128 stands for zero in the data rows.
What is the hidden score of each row? Scores go from 0 to 30, and 15 is about the middle. The score is a weighted sum of the row's numbers plus the product of two more (or one squared), each taken from its middle value.
143:103:107:115:123:95:99:127:119:89:167:121:126:58:115:96:48:66:130:146:133:151:127:97 23
182:165:157:123:160:125:128:118:84:131:111:108:161:173:146:105:197:170:103:140:129:132:150:87 15
160:156:150:101:88:77:121:77:118:164:175:138:96:118:158:94:90:120:84:148:118:133:171:143 22
108:121:64:128:116:91:120:139:99:111:160:114:162:133:171:167:91:116:134:177:109:178:68:141 29
141:85:163:87:112:133:14:88:205:125:155:94:116:115:81:150:119:240:160:50:106:141:136:63 13
144:121:177:61:179:120:76:95:149:99:96:178:124:146:120:82:143:213:130:102:107:188:146:139 19
119:128:130:132:119:129:134:193:63:122:117:111:97:144:154:165:91:114:120:157:125:131:114:211 23
134:78:150:116:149:77:91:141:134:102:149:193:92:119:100:131:85:153:153:122:126:104:148:136 17
147:78:180:58:52:156:166:48:123:122:144:186:71:90:157:71:155:221:128:63:191:141:180:74 9
158:152:125:171:127:130:183:159:72:108:114:140:57:177:118:162:163:129:112:142:122:74:115:129 9
104:146:69:119:141:98:106:154:140:94:165:136:149:140:129:83:46:37:74:183:105:119:141:160 14
158:107:172:83:170:151:88:82:177:100:138:100:93:103:136:50:137:126:172:88:136:129:123:133 6
71:88:89:116:172:146:92:165:167:150:123:93:156:175:130:120:126:121:171:101:106:152:50:158 21
158:120:139:140:149:144:62:134:197:122:118:109:186:164:116:105:139:103:195:110:103:150:129:106 9
118:145:59:126:137:114:208:98:88:121:90:84:110:134:159:87:88:72:103:171:162:134:120:116 13
106:141:137:87:118:99:174:82:95:132:83:134:100:163:131:103:136:108:64:137:162:98:179:117 19
131:165:122:149:90:132:161:121:67:147:74:172:101:158:149:133:82:83:122:190:105:131:193:126 12
157:120:178:127:176:94:66:116:175:108:162:50:157:112:78:117:146:195:116:102:100:127:143:126 18
104:73:102:104:153:126:142:193:169:128:100:182:173:159:129:119:131:94:166:139:88:146:66:146 16
96:122:104:170:131:142:160:170:109:150:108:67:189:142:136:151:159:142:128:142:175:131:112:133 17
141:129:138:108:154:78:43:143:178:136:155:119:126:127:68:155:134:119:123:155:48:139:121:137 14
195:125:219:100:162:78:18:70:173:149:169:114:124:99:129:86:151:224:163:73:104:99:107:134 26
184:173:139:132:125:118:96:145:65:122:186:68:174:145:60:150:154:185:123:135:73:111:149:108 12
153:133:187:56:116:93:42:96:149:147:186:98:173:125:71:102:101:192:124:65:98:128:145:87 21
118:140:160:115:116:114:133:142:87:147:121:118:79:103:114:153:180:129:91:143:137:104:182:134 12
150:128:151:87:119:137:134:157:115:106:101:141:105:152:155:115:148:136:147:146:171:107:157:107 10
146:188:153:133:67:141:204:92:86:122:131:113:73:157:102:141:177:127:80:168:184:82:198:62 5
175:76:96:121:101:159:123:113:163:111:169:189:91:165:135:58:81:125:127:124:153:143:113:115 3
142:149:135:154:116:92:133:123:119:147:147:91:121:122:65:167:144:95:84:176:119:91:116:107 15
132:170:97:123:133:169:178:119:133:121:128:161:107:92:122:201:153:115:145:157:167:124:115:167 17
147:141:132:107:150:141:117:143:173:151:131:128:175:111:88:157:133:132:127:139:97:149:130:151 10
133:169:131:161:98:137:150:145:72:141:111:93:143:130:98:201:148:146:98:129:173:98:173:48 17
125:71:130:142:154:134:116:88:119:102:155:171:84:171:109:133:40:103:160:140:160:133:126:180 16
135:71:164:124:134:187:62:74:253:148:86:145:141:60:120:133:124:188:205:59:86:147:84:147 18
146:118:93:199:119:150:165:110:70:144:102:129:153:141:92:193:167:126:155:94:150:106:83:164 16
130:165:120:195:173:66:154:200:87:140:126:85:116:168:87:183:149:94:80:153:184:97:173:143 12
146:154:108:135:99:95:86:58:114:105:165:179:95:99:111:97:101:73:101:182:139:108:167:114 12
90:148:151:108:133:97:153:180:137:155:156:130:102:106:110:149:109:117:79:218:151:101:178:117 16
130:161:139:179:106:111:153:154:123:102:45:139:108:146:141:105:137:83:122:164:128:149:151:210 14
0:48:40:196:121:245:237:165:101:109:54:138:99:145:255:117:166:171:222:26:255:157:19:102 4
178:150:163:124:138:141:117:90:91:172:71:118:85:142:100:116:162:130:118:135:160:124:188:123 10
119:125:84:116:126:127:158:145:94:125:83:189:130:122:128:125:70:120:131:169:137:125:88:145 19
170:170:100:80:108:143:100:155:181:139:191:123:135:147:92:125:170:147:149:99:96:130:108:121 3
61:124:76:136:105:125:133:143:113:100:95:202:123:42:145:147:81:66:162:141:140:158:106:195 15
106:131:91:127:136:116:164:174:96:125:120:156:142:154:128:135:79:113:148:170:131:116:133:158 13
62:112:87:102:117:137:107:93:178:120:116:133:103:139:140:132:112:112:155:96:56:149:117:168 12
152:115:112:158:72:127:117:121:114:113:69:124:183:124:169:87:96:147:139:117:102:182:95:164 26
123:109:65:199:124:142:153:164:97:87:79:100:194:165:127:159:137:107:132:124:170:108:137:121 12
100:108:117:118:130:128:109:106:191:128:179:152:172:86:153:53:85:144:156:124:107:159:122:180 14
101:77:133:159:147:142:121:84:130:128:87:125:158:170:131:133:105:142:144:121:126:146:144:153 22
163:88:149:68:127:72:119:132:148:88:193:158:166:105:133:75:155:150:173:79:128:129:142:141 10
119:92:80:181:130:118:135:143:139:132:101:125:175:159:133:120:41:119:143:161:122:146:96:202 26
102:82:108:153:130:166:139:182:180:106:46:174:133:131:106:89:83:106:134:116:173:191:79:182 18
42:54:91:167:192:144:69:121:194:79:206:135:180:113:201:126:113:166:223:55:127:175:21:121 18
155:137:125:75:103:81:84:75:142:144:137:192:169:154:95:123:169:102:83:162:104:134:149:140 20
108:140:178:56:104:122:58:93:178:93:187:123:151:84:107:133:145:153:130:94:98:116:159:112 10
168:97:221:90:109:142:157:38:120:112:157:236:86:121:241:45:220:211:130:54:195:154:179:0 14
144:107:143:79:117:101:87:71:136:144:118:160:121:160:109:84:112:91:134:143:82:146:121:104 22
147:134:103:176:138:122:82:132:168:121:150:124:233:86:156:99:123:133:127:102:133:122:114:133 14
137:163:92:167:117:136:197:109:21:163:100:149:88:87:146:142:100:59:114:188:187:151:152:122 27
85:114:100:152:131:145:136:165:136:133:70:92:139:155:119:112:105:189:157:116:122:143:69:162 20
114:121:139:107:152:42:80:181:146:139:154:119:157:92:108:156:74:138:129:172:76:162:146:194 17
159:137:161:91:106:79:147:125:115:137:151:148:154:142:124:123:148:145:108:143:161:106:174:135 15
93:106:60:100:134:151:152:123:122:139:68:147:142:180:179:139:67:61:116:164:94:150:97:177 19
159:126:132:118:111:85:135:181:138:144:97:95:187:143:115:153:158:104:65:130:89:92:126:136 19
151:137:159:85:97:128:136:84:122:110:113:163:156:149:161:54:101:140:127:144:106:146:190:104 13
86:130:112:116:151:159:121:116:121:94:124:98:178:168:157:111:117:136:229:92:136:156:105:153 11
181:154:130:133:100:136:76:88:163:149:122:85:168:151:88:109:146:148:130:118:68:143:135:107 15
122:102:184:103:146:171:76:90:122:129:183:201:52:109:235:14:163:207:138:41:182:139:147:41 10
135:83:127:115:132:140:94:142:174:115:106:123:188:123:148:149:97:136:173:112:117:171:69:188 22
144:155:147:124:122:107:143:149:127:147:136:117:146:143:82:156:155:126:111:101:113:74:157:86 10
88:187:87:206:138:90:146:130:84:159:131:56:152:144:76:249:180:119:157:147:132:67:84:145 13
105:161:132:187:152:66:169:159:82:173:170:115:130:135:70:199:72:122:80:148:141:81:117:116 22
123:101:216:69:146:109:116:72:120:120:190:224:73:122:201:34:173:215:128:79:225:149:194:57 14
178:90:253:22:112:128:149:102:166:128:177:169:37:161:194:59:175:188:127:46:195:133:217:20 7
198:157:172:90:120:58:66:54:118:149:163:83:119:119:95:137:233:158:131:96:69:111:183:102 10
171:121:94:140:139:169:189:100:66:138:60:98:128:158:146:148:202:166:100:107:160:105:143:109 11
156:108:91:86:166:119:156:146:166:82:133:133:177:114:128:98:64:99:132:149:117:148:120:132 14
110:163:121:104:120:114:83:118:156:167:149:115:146:113:72:174:141:143:119:154:86:141:109:168 17
126:180:141:180:107:137:128:193:118:130:151:109:174:82:35:184:124:103:120:175:76:98:80:122 12
173:166:133:102:153:106:118:159:129:135:126:105:168:128:60:156:126:106:70:143:92:86:153:140 11
61:42:199:61:188:212:147:85:134:120:94:196:87:100:253:20:186:255:194:34:214:165:131:45 16
129:148:75:209:80:137:214:105:83:118:79:45:203:154:144:193:166:52:91:204:154:114:117:122 16
131:106:121:155:153:155:169:186:94:137:129:93:183:99:128:104:100:161:150:120:155:136:60:135 19
114:145:118:217:125:134:146:158:95:172:129:136:124:89:92:181:96:137:58:129:133:71:149:141 18
116:123:162:134:156:147:194:74:113:167:117:51:108:175:152:156:168:160:103:98:155:155:177:75 17
117:170:142:144:107:110:185:132:121:121:111:97:135:163:94:170:105:106:100:177:137:86:158:68 14
196:110:158:131:134:124:99:121:141:155:103:144:155:142:109:194:189:161:145:102:134:105:138:148 16
111:129:89:162:148:176:177:113:125:79:92:165:162:94:189:119:124:113:158:193:171:169:130:158 16
121:115:92:121:111:182:169:177:103:83:105:100:55:138:148:117:130:126:160:131:140:131:87:167 2
98:140:124:158:113:173:184:154:88:153:108:81:145:119:109:163:122:157:136:151:117:100:111:174 16
117:156:155:121:124:119:169:169:119:132:131:133:137:169:147:178:181:125:126:157:166:90:148:81 9
165:135:177:97:157:111:90:103:131:113:156:159:198:97:62:155:125:119:100:173:74:124:106:186 11
116:158:163:83:165:135:173:92:57:118:103:103:81:133:159:111:168:133:137:131:141:115:161:109 11
168:122:135:67:142:154:92:99:118:151:126:136:157:42:110:147:107:129:95:151:121:90:187:86 12
114:160:117:151:121:96:105:157:35:147:146:67:180:174:106:193:127:107:96:147:99:106:115:173 21
119:139:98:128:122:135:167:154:73:170:80:135:106:157:167:137:138:90:95:181:135:112:122:122 17
58:43:160:121:120:239:163:83:136:127:106:164:114:177:255:55:221:238:202:2:197:158:126:19 16
76:145:141:137:127:112:126:165:113:155:133:126:207:126:121:154:105:125:109:99:147:138:126:132 15
148:88:173:99:149:182:84:113:229:111:208:54:102:135:154:115:105:194:215:64:101:173:53:159 11
163:137:102:79:129:63:93:148:182:104:130:152:105:133:107:150:97:71:127:160:77:124:112:133 13
109:145:101:199:134:113:166:126:93:160:35:82:176:139:75:163:129:141:122:116:91:130:93:177 26
84:55:190:123:128:163:132:37:170:98:162:166:44:103:202:37:175:201:159:23:143:158:188:48 11
100:74:149:90:141:158:98:120:174:117:115:120:138:94:133:123:93:137:161:109:108:152:130:133 15
142:96:180:93:110:132:124:125:153:122:150:91:97:145:127:174:158:143:167:99:108:133:129:123 13
134:134:132:96:145:91:95:112:158:129:204:129:149:86:88:171:22:110:154:88:39:122:45:119 23
131:182:119:150:128:76:104:203:196:157:129:110:112:82:125:120:119:138:116:101:115:105:125:140 16
138:155:141:152:172:117:129:153:188:157:144:58:198:135:79:154:178:142:116:102:120:77:139:77 8
89:156:128:101:107:122:163:127:122:143:161:157:72:91:119:141:141:114:121:165:140:92:129:57 12
104:131:82:151:107:122:208:157:71:141:77:173:110:79:85:113:107:127:127:171:118:130:144:197 12
90:184:148:159:81:123:171:146:64:142:138:121:118:79:143:173:98:110:78:136:166:90:141:149 25
170:153:73:204:113:135:169:130:112:158:67:163:146:116:90:121:144:50:89:175:178:122:103:199 14
102:129:118:129:117:200:133:128:145:136:96:84:134:180:125:157:118:153:140:121:154:97:113:168 15
181:124:133:104:152:143:104:151:105:126:157:67:136:156:85:148:158:171:82:110:110:60:172:65 10
124:116:133:75:104:88:134:139:148:125:166:168:156:95:134:103:140:107:99:143:137:131:150:92 11
151:161:104:135:110:95:92:181:163:124:164:86:144:79:81:131:157:83:117:120:82:80:137:139 6
103:134:113:129:153:116:73:123:174:114:113:115:197:153:117:133:95:171:176:112:92:127:109:183 19
126:98:80:115:157:107:107:86:179:113:166:84:160:103:108:170:80:106:156:139:98:147:88:140 19
102:187:127:146:142:135:133:92:84:165:151:113:174:133:88:125:168:142:118:139:149:132:151:104 12
128:151:118:125:81:128:144:159:138:90:69:125:90:191:154:149:78:40:100:184:132:131:137:131 17
185:153:216:93:106:107:106:71:118:137:158:104:155:79:118:108:152:157:109:134:109:97:166:144 16
137:167:143:109:111:33:64:75:127:93:140:154:97:86:93:118:41:106:128:215:54:167:87:139 27
110:98:126:136:94:123:134:109:137:118:143:125:121:116:173:171:143:115:161:98:123:148:123:165 15
4:30:60:177:105:255:229:110:147:111:49:193:129:180:255:84:160:219:255:21:252:209:60:137 12
98:148:128:142:127:114:137:76:87:116:145:171:141:74:157:103:145:109:134:112:173:137:130:117 14
118:153:132:166:110:85:151:171:90:156:187:120:173:80:72:189:142:126:85:178:132:79:152:172 8
138:132:90:166:156:108:177:116:31:117:94:97:234:195:96:192:115:74:88:155:116:90:144:125 11
128:177:90:189:144:163:190:182:97:133:38:118:139:184:137:190:113:55:106:155:111:135:99:159 15
121:147:74:111:88:155:180:123:70:155:46:123:60:161:194:118:50:60:81:163:157:144:124:147 19
109:122:69:172:111:111:129:137:151:129:130:177:70:145:131:111:111:120:161:139:129:155:90:146 8
119:82:87:107:142:107:66:187:191:137:121:130:109:86:100:142:106:77:175:126:58:147:103:148 10
89:89:106:145:171:111:164:144:104:121:125:122:134:104:149:169:89:150:164:138:126:126:74:119 21
146:138:91:203:172:132:129:221:66:153:172:38:184:128:79:205:86:83:129:131:160:103:98:99 20
173:132:121:109:145:83:70:151:177:159:95:73:180:91:54:146:162:117:114:133:80:132:131:151 14
160:136:111:127:117:114:84:82:156:99:103:171:99:193:144:123:115:129:152:119:78:126:158:142 15
104:50:185:132:107:233:134:96:127:109:127:249:46:108:197:48:201:240:186:29:199:211:140:106 7
148:126:58:116:147:86:76:163:162:86:255:139:129:89:95:119:12:30:134:197:105:138:60:194 21
116:122:123:128:119:112:109:118:144:127:146:85:173:108:122:118:102:112:145:125:87:188:108:67 22
171:105:133:99:110:88:120:146:64:153:191:176:151:49:116:146:74:44:98:184:161:144:146:154 24
187:180:135:166:106:118:155:124:120:140:102:132:154:103:99:162:108:124:73:177:138:102:141:91 20
131:154:79:83:123:96:78:136:165:117:121:140:138:140:104:139:99:123:153:162:50:145:114:193 14
104:84:132:142:138:122:81:75:136:122:150:150:161:79:119:123:119:133:153:122:104:125:114:120 15
149:135:131:129:136:133:125:138:124:134:206:111:148:129:97:129:82:106:135:153:70:134:53:148 18
156:182:147:155:87:84:149:118:121:176:149:118:114:103:89:189:197:142:101:129:100:72:160:160 10
131:115:90:109:90:126:126:199:90:140:131:140:127:68:119:107:67:85:149:190:116:109:77:141 17
138:156:69:175:118:138:154:72:91:139:78:131:109:87:90:167:146:136:135:133:98:123:99:195 14
140:131:125:167:170:105:103:113:163:127:158:78:164:46:84:164:58:134:143:132:90:122:87:110 24
89:50:131:140:169:142:80:145:169:106:188:154:168:134:150:124:117:181:230:53:58:199:53:182 15
134:88:144:118:149:151:77:130:173:116:101:92:134:64:89:117:98:151:164:99:81:101:105:153 16
166:143:121:101:157:114:83:103:152:130:168:144:152:114:111:88:149:135:159:117:124:138:123:148 10
120:125:160:108:92:143:105:112:161:120:115:170:132:135:128:132:172:163:127:106:104:134:109:140 19
166:156:214:101:95:83:98:96:120:145:218:225:50:138:100:88:175:84:71:140:191:110:190:25 7
180:112:166:74:153:98:98:144:157:137:138:79:155:118:160:137:145:202:141:63:126:115:170:78 16
99:124:110:78:118:146:110:121:135:108:98:172:127:35:124:137:130:58:113:182:141:159:142:185 15
170:146:94:108:149:86:87:176:94:137:182:145:145:72:70:140:103:143:142:146:81:124:117:159 14
75:101:92:140:101:115:148:161:89:71:137:144:128:118:142:145:84:57:137:188:111:107:62:187 17
177:125:183:103:145:126:120:93:115:144:141:133:105:168:137:83:168:183:146:66:97:119:158:90 16
76:141:90:139:155:148:145:152:91:104:129:117:161:81:67:192:106:119:134:149:150:92:87:156 14
118:84:43:168:82:135:196:214:123:132:77:97:114:162:147:122:120:96:100:145:156:113:102:143 13
34:163:90:180:99:141:137:137:131:135:98:116:142:100:131:137:74:114:121:191:178:92:86:175 22
110:121:170:163:110:130:70:137:130:155:123:88:161:124:86:132:160:154:124:124:127:113:131:89 20
157:126:112:128:172:117:71:102:190:124:116:131:180:120:112:161:107:174:183:92:126:123:87:159 18
146:159:143:138:99:109:160:124:95:180:161:138:144:181:142:117:149:108:109:152:164:112:187:41 12
157:173:119:176:54:82:176:131:84:132:89:128:122:110:53:168:126:114:73:163:112:101:139:109 17
63:60:120:151:152:137:148:183:151:151:119:91:110:65:124:156:83:95:143:108:128:100:89:126 17
91:168:142:73:133:129:133:109:76:139:135:140:110:149:127:87:137:112:110:152:162:101:175:31 10
84:148:114:107:156:114:169:158:149:95:132:154:133:109:182:111:130:86:113:148:171:137:99:189 15
113:184:90:116:147:101:187:156:54:92:129:140:114:87:88:124:95:96:81:170:189:100:181:119 15
140:84:161:121:131:188:24:85:183:110:156:135:117:180:152:101:195:176:241:61:64:175:117:103 9
108:80:102:200:151:146:140:129:135:142:124:88:76:111:156:120:127:146:156:145:94:126:130:66 14
105:150:80:115:71:182:156:174:145:122:47:167:173:135:127:147:132:135:95:162:125:137:95:230 18
31:52:127:165:148:234:194:179:117:129:80:217:38:134:231:47:140:223:238:3:206:187:73:103 7
120:97:122:143:173:142:117:116:93:123:150:102:132:137:141:157:88:121:139:132:120:136:67:154 22
37:59:170:135:139:245:166:68:154:96:2:226:55:155:255:40:191:235:205:0:211:191:118:66 18
176:173:143:118:124:82:114:124:97:133:171:129:98:79:108:164:146:161:47:139:78:57:147:111 17
104:140:93:177:156:134:142:203:140:100:112:83:187:105:91:179:100:102:129:155:113:113:84:158 14
139:133:146:117:69:120:142:151:143:123:92:164:91:146:109:112:71:97:97:178:139:107:155:29 15
76:140:65:191:104:200:145:172:115:122:73:122:147:90:158:137:118:99:158:127:146:164:74:110 21
168:122:197:112:111:73:61:134:163:114:156:53:143:89:87:119:181:149:129:86:73:98:166:133 12
141:130:179:142:156:141:135:70:127:112:178:101:59:152:117:147:160:120:125:123:152:108:159:120 9
175:130:197:75:152:68:46:98:219:121:204:82:168:99:96:97:148:178:161:61:45:132:102:58 16
80:104:82:177:133:173:179:109:146:126:129:147:117:129:150:140:99:110:127:165:197:141:112:182 16
63:124:133:214:108:158:122:207:70:147:73:64:175:129:92:224:125:137:147:131:139:91:93:179 19
134:149:149:89:102:77:140:136:133:87:175:164:30:55:117:76:87:77:80:207:181:130:183:103 21
77:141:114:198:113:182:179:181:81:116:74:89:101:151:135:157:142:49:109:149:158:116:108:132 13
135:171:29:131:83:160:158:103:72:135:59:165:83:169:169:129:136:109:96:154:165:109:157:162 7
176:115:166:119:159:134:135:108:130:124:145:146:66:140:150:103:122:180:111:116:137:114:138:104 13
122:131:120:108:142:94:76:159:148:99:159:163:155:82:91:157:59:118:111:184:109:131:110:160 20
9:60:104:133:94:255:192:55:117:132:110:206:54:143:225:22:167:191:230:16:190:149:75:86 8
190:123:61:170:122:146:136:145:150:117:103:122:89:98:158:127:38:88:142:159:126:150:99:184 21
197:171:192:116:108:113:147:103:123:137:178:104:102:175:120:116:145:119:88:126:129:114:199:72 11
124:119:134:158:148:109:107:120:182:127:171:118:140:74:112:114:75:113:153:112:55:119:79:154 16
105:94:60:133:114:180:205:168:88:129:96:162:136:210:152:125:84:119:127:126:164:133:104:88 13
128:138:121:178:119:78:159:134:129:115:135:107:178:193:110:169:198:135:82:92:93:99:125:99 22
158:169:120:207:130:117:177:145:81:118:86:140:145:118:130:118:200:127:71:148:176:72:187:121 9
127:121:123:185:133:102:166:136:80:162:115:154:98:161:150:160:166:113:98:135:155:100:174:150 14
153:126:237:98:141:108:46:70:166:140:193:88:133:140:104:159:229:177:141:84:77:105:179:126 8
90:110:101:142:106:89:175:150:61:134:151:130:140:193:148:107:99:75:92:194:134:134:142:167 20
209:134:199:81:95:46:90:92:165:108:187:92:126:176:119:93:233:230:101:122:87:84:151:69 22
102:117:127:137:151:141:144:102:113:132:100:111:144:133:105:141:78:61:150:154:64:144:86:154 15
123:117:157:127:157:140:149:84:72:123:124:131:97:189:176:116:151:149:109:120:128:113:155:91 18
162:145:137:117:130:89:146:118:96:133:118:119:151:133:113:139:112:97:67:175:154:132:193:80 18
171:184:152:71:141:102:67:138:117:131:165:98:193:159:80:137:102:134:129:136:70:88:139:145 14
141:143:130:123:100:126:191:116:60:123:81:113:135:128:114:201:111:97:87:154:119:113:125:175 20
112:129:70:145:75:185:170:219:136:146:124:188:152:106:142:139:48:62:119:221:151:134:90:188 20
146:139:92:122:166:114:75:86:156:111:117:142:152:91:82:140:157:88:120:145:35:115:81:186 12
